W =
[[110 131 118 131 133 141 127 124 146 128 129 124]
 [130 129 127 127 127 126 127 134 131 123 129 127]
 [139 128 136 122 124 118 132 130 116 128 128 130]
 [128 127 125 132 128 128 125 128 123 126 125 130]
 [143 123 136 130 124 118 128 125 105 133 123 134]
 [117 131 116 131 131 133 123 135 140 114 127 125]
 [122 128 121 134 130 133 124 127 131 126 126 128]
 [137 124 134 134 126 129 126 128 129 140 133 128]
 [143 125 142 123 123 119 133 124 114 140 129 131]
 [120 128 123 129 131 132 128 122 126 127 123 129]
 [127 126 125 132 129 129 126 124 119 127 123 131]
 [118 130 123 126 131 132 130 122 129 126 124 128]
 [125 130 129 125 128 131 130 129 139 131 133 125]
 [127 126 129 131 129 131 128 121 125 136 126 130]]
What is the top entry of the column that holds the smallest entry?
A: 146
What is the bottom-right entry?
A: 130
The bottom-left entry is 127
What is the smallest entry in the first row?
A: 110
The fifth-last entry, reading row by row: 121
The third entry on the main diagonal -> 136
The entry just right of the smallest entry is 133
The 4th entry from the end, reading row by row: 125
What is the entry directly above the smallest entry?
A: 123
The smallest entry in the last column: 124
What is the largest entry in the last column?
A: 134
The entry just left of the largest entry is 124
What is the first entry in the row that holds the smallest entry?
A: 143
The 2nd-last entry, reading row by row is 126
What is the entry just right of the largest entry?
A: 128

Questions about the table below.
1) Report the first entry in reading order.
2) Report the entry directly below the smallest entry.
3) Report the entry just right of 124.
4) Report the last entry, reading row by row.
5) Report the third entry in reading order.
6) Report the 2nd-last entry, reading row by row.
7) Report the largest entry in the first row.
8) Report the smallest entry in the last column.
[[120 149 145 117 120 120 139 139 118 127]
 [111 118 116 121 141 142 128 110 109 148]
 [101 137 128 123 126 113 105 148 148 118]
 [112 124 117 148 141 108 138 143 127 126]
 [117 128 143 117 120 146 146 128 112 114]
 [155 112 115 119 112 115 149 139 128 151]
 [115 106 155 150 113 140 118 125 146 152]]
1) 120
2) 112
3) 117
4) 152
5) 145
6) 146
7) 149
8) 114

data = 136  121  145  120  104  153  121  155  114  146  135  135  121  123
Find the entry just right of the smallest entry.
Answer: 153
Find the entry just left of the largest entry.
Answer: 121

a =
array([[134, 152, 130, 132, 138, 134, 115, 137, 127, 110, 113, 124, 115,
        115, 138],
       [132, 142, 136, 132, 133, 137, 113, 127, 131, 120, 113, 118, 122,
        114, 133],
       [121, 129, 130, 111, 115, 146, 126, 131, 136, 127, 113, 134, 143,
        102, 104],
       [134, 149, 134, 135, 138, 134, 112, 132, 128, 114, 113, 119, 116,
        116, 139]])
Read off the smallest entry.
A: 102
The entry just right of the smallest entry is 104
Read off the entry just left of 128.
A: 132
The entry just right of 128: 114
Read off the entry just right of 118.
A: 122
The entry just left of the largest entry: 134
Read off the entry just left of 142.
A: 132
Read off the entry just left of 146.
A: 115

Questions about the row below.
1) Read off the entry just right of the smallest entry.
2) Read off the fifth entry.
3) Read off the first entry from the right.
4) Read off the entry just left of the largest entry.
[138 117 126 145 116 116 115 138 123 124 118 153 145 136 125 116]
1) 138
2) 116
3) 116
4) 118

m = [141 116 117 121 122 141 105]
What is the third-last entry?
A: 122
The entry at the centre: 121
The second entry is 116

((132, 127, 128, 127, 130, 126, 131, 124, 130, 130, 126, 128, 129, 127, 129, 129), (128, 124, 123, 130, 120, 137, 123, 134, 133, 130, 132, 125, 127, 130, 128, 121), (138, 125, 125, 126, 129, 130, 128, 118, 137, 136, 126, 130, 131, 133, 128, 125), (123, 130, 133, 130, 130, 121, 133, 134, 120, 122, 128, 126, 126, 120, 130, 133), (136, 126, 125, 125, 129, 130, 128, 118, 136, 135, 126, 131, 131, 133, 128, 126), (134, 126, 140, 130, 138, 105, 150, 126, 119, 122, 121, 123, 127, 107, 134, 143))
The maximum -> 150
Give the 3rd largest entry.
140
Give the 2nd entry in reading order.
127
Give the 3rd entry in reading order.
128
The entry just left of 119: 126
The second smallest entry -> 107
The 2nd largest entry -> 143
The smallest entry is 105
Give the 4th entry in reading order.
127
Give the first entry in reading order.
132

Questions about the array below. Indices start at 0.
1) Report the entry at row 2, column 0.
2) Report the entry in the top-left corner.
3) Report the top entry of the column that holds the smallest entry.
4) Report the entry directly below the smallest entry.
5) Report the entry at row 0, column 2.
6) Report the entry in row 2 and column 1.
7) Report the entry in row 0 and column 1.
8) Report the entry in row 1 and column 0.
[[108 136 105 109 153 145]
 [116 131 119 144 140 109]
 [115 139 109 115 148 141]
 [129 118 113 144 150 116]
 [118 136 119 141 110 143]
 [115 142 110 127 148 106]
 [112 133 111 141 104 149]
 [120 141 120 117 106 143]
 [120 136 136 107 123 138]]
1) 115
2) 108
3) 153
4) 106
5) 105
6) 139
7) 136
8) 116

X =
[[131 123 131 126 133 120 123 111 128 131 119 133 121 123 119]
 [143 120 123 130 151 117 119 127 130 144 121 150 122 117 136]
 [137 140 126 124 139 131 129 128 134 135 127 137 128 131 120]
 [140 123 126 130 146 118 120 125 129 139 121 147 122 118 133]
 [137 139 124 124 145 132 130 126 139 143 126 136 127 134 128]
 [121 138 125 129 116 129 128 133 127 116 127 123 128 129 133]
 [142 131 127 125 145 121 122 120 131 139 120 146 122 122 118]
 [120 139 125 132 113 127 126 133 126 114 125 121 126 128 136]
 [121 124 127 131 114 121 123 128 119 114 124 125 125 120 132]
 [128 116 131 132 127 123 125 130 121 126 129 131 128 120 129]]
Report the bottom-right entry.
129
The bottom entry of the column that holds the smallest entry -> 130
The last entry in the row that holds the smallest entry: 119
Report the entry just right of the smallest entry.
128
Report the entry in the top-left corner.
131
Report the smallest entry in the first row.
111
Report the top entry of the column that holds the largest entry.
133
Report the smallest entry in the last row.
116
Report the third largest entry.
147
Report the largest entry in the last row.
132
The entry directly below the largest entry: 139
The bottom-left entry -> 128
The entry just left of the largest entry -> 130
Report the entry just left of the smallest entry.
123
The 3rd-last entry, reading row by row is 128
Report the maximum.
151
Report the entry just right of the largest entry.
117
The largest entry in the first column is 143
The second entry on the main diagonal: 120
Report the smallest entry in the first column.
120
Report the entry directly below the smallest entry.
127
The fourth entry from the end, reading row by row -> 131
The entry directly below 138 -> 131
The entry just left of 138: 121

arr =
[[154 139 140 114 107 138 104]
 [139 146 111 120 117 133 110]
 [150 130 127 104 146 131 121]
 [132 151 138 151 130 123 103]
 [119 139 109 154 145 125 118]
 [128 120 118 152 103 102 105]
 [128 152 143 125 113 122 111]
 [115 152 102 129 113 140 127]
 [121 115 135 103 147 121 140]
 [139 148 111 146 150 154 119]
 [118 154 145 147 118 130 138]
 [141 145 128 128 110 142 146]
 [106 115 102 102 109 154 151]
 [154 132 108 134 131 115 123]
 [110 150 118 103 111 102 107]
 [147 120 136 103 120 102 119]]
The 3rd entry on the diagonal from the top-right corner is 146
The first entry, reading row by row: 154
Report the third entry on the main diagonal.
Answer: 127
Report the second-last entry, reading row by row.
Answer: 102
The top-right entry -> 104
The entry in the bottom-left corner is 147
The fifth-last entry, reading row by row -> 136
The 5th entry, reading row by row is 107
Report the second entry in reading order.
Answer: 139
Report the entry directly below 148.
Answer: 154
Report the last entry, reading row by row.
Answer: 119
The smallest entry in the first column is 106
Report the entry directly below 108.
Answer: 118
Report the largest entry in the last column.
Answer: 151
